(in the rows, 100 means zero)
One turn moves each row of this set onto another row. After a few examples, where does it send each row asked below?
K520: [75, 116, 109, 87, 127, 118, 73, 110, 75, 88, 116, 110, 124, 103, 105, 129, 124, 85, 93, 72, 100, 81, 106, 126, 112, 81, 116]
K206: [124, 99, 100, 100, 123, 104, 86, 109, 95, 77, 163, 104, 135, 74, 112, 122, 96, 108, 120, 118, 98, 90, 107, 102, 114, 88, 103]
K663: [73, 110, 109, 93, 137, 97, 71, 111, 98, 70, 119, 123, 131, 96, 105, 127, 127, 104, 117, 93, 87, 120, 80, 110, 95, 86, 116]
K938: [109, 89, 101, 109, 139, 115, 103, 121, 82, 86, 134, 99, 123, 89, 95, 122, 90, 116, 100, 90, 117, 72, 107, 89, 118, 62, 90]
K467: [72, 104, 100, 113, 154, 80, 92, 106, 87, 77, 117, 103, 143, 80, 92, 128, 107, 107, 97, 81, 110, 84, 97, 120, 108, 90, 104]
K298: [105, 103, 114, 96, 140, 105, 87, 98, 92, 80, 161, 101, 126, 88, 109, 116, 82, 102, 121, 126, 85, 85, 111, 101, 118, 69, 105]
K371: [85, 111, 93, 101, 122, 126, 78, 135, 103, 91, 133, 88, 125, 90, 112, 126, 134, 85, 109, 82, 106, 95, 103, 113, 121, 75, 115]
K365: [77, 113, 120, 95, 143, 97, 64, 128, 86, 79, 148, 107, 139, 81, 102, 129, 104, 85, 93, 87, 92, 73, 110, 120, 106, 80, 111]
K232: [92, 108, 112, 105, 137, 104, 88, 126, 84, 76, 155, 99, 116, 97, 109, 126, 103, 93, 103, 71, 75, 78, 129, 103, 129, 79, 102]
K710: [109, 115, 108, 101, 152, 109, 81, 90, 79, 71, 95, 114, 118, 110, 128, 119, 113, 85, 121, 95, 101, 95, 94, 110, 123, 72, 109]
K523: [108, 102, 116, 92, 134, 95, 91, 84, 93, 79, 127, 120, 143, 104, 91, 134, 95, 111, 96, 109, 77, 84, 96, 126, 108, 77, 99]
K317: [94, 107, 100, 106, 137, 87, 79, 111, 93, 67, 119, 116, 132, 107, 111, 123, 127, 113, 115, 89, 82, 121, 94, 119, 112, 106, 108]
K544: [106, 109, 109, 94, 127, 129, 101, 106, 90, 69, 132, 91, 118, 98, 124, 122, 109, 98, 130, 114, 98, 91, 112, 74, 128, 77, 108]
K884: [114, 95, 112, 88, 132, 109, 103, 104, 105, 82, 118, 120, 134, 95, 100, 120, 102, 103, 122, 92, 80, 67, 90, 89, 102, 51, 106]
K120: [96, 99, 98, 114, 151, 91, 94, 107, 73, 77, 142, 98, 124, 81, 92, 128, 89, 116, 99, 78, 101, 87, 100, 113, 115, 77, 82]
K869: [94, 101, 108, 95, 131, 109, 86, 130, 107, 69, 99, 103, 152, 98, 119, 125, 111, 95, 104, 117, 101, 95, 86, 91, 101, 94, 125]
K87: [120, 102, 97, 88, 118, 126, 98, 103, 80, 66, 113, 107, 118, 108, 128, 123, 100, 101, 115, 101, 97, 87, 114, 81, 118, 89, 109]
K509: [90, 99, 106, 98, 127, 125, 96, 127, 103, 93, 132, 83, 131, 102, 110, 133, 103, 83, 92, 90, 84, 74, 111, 98, 125, 58, 107]
K624: [97, 106, 145, 99, 150, 90, 88, 103, 97, 82, 123, 106, 152, 77, 109, 118, 119, 98, 107, 106, 102, 84, 81, 100, 115, 92, 114]
K296: [87, 107, 121, 92, 141, 90, 85, 87, 89, 79, 142, 130, 123, 101, 92, 118, 96, 111, 111, 99, 74, 96, 98, 123, 104, 78, 112]
K646: [93, 86, 84, 107, 136, 112, 89, 131, 86, 93, 116, 94, 130, 94, 116, 116, 111, 110, 109, 93, 131, 87, 113, 83, 118, 74, 108]
K94: [107, 94, 111, 92, 141, 88, 77, 99, 76, 79, 140, 102, 128, 87, 124, 122, 115, 114, 124, 76, 72, 107, 96, 91, 113, 83, 85]
K350: [76, 102, 85, 105, 150, 98, 85, 114, 88, 78, 92, 106, 135, 100, 109, 125, 121, 103, 105, 81, 124, 87, 111, 103, 111, 80, 108]
K141: [78, 103, 112, 87, 123, 122, 92, 112, 94, 76, 101, 97, 138, 100, 121, 131, 123, 93, 114, 108, 98, 104, 85, 78, 108, 83, 122]
K63: [103, 91, 91, 110, 128, 98, 89, 118, 93, 98, 134, 103, 130, 83, 127, 101, 108, 94, 136, 106, 100, 98, 87, 100, 115, 79, 132]

K509 -> K371
K467 -> K120
Where do these go?
K298 -> K544
K869 -> K317
K710 -> K624

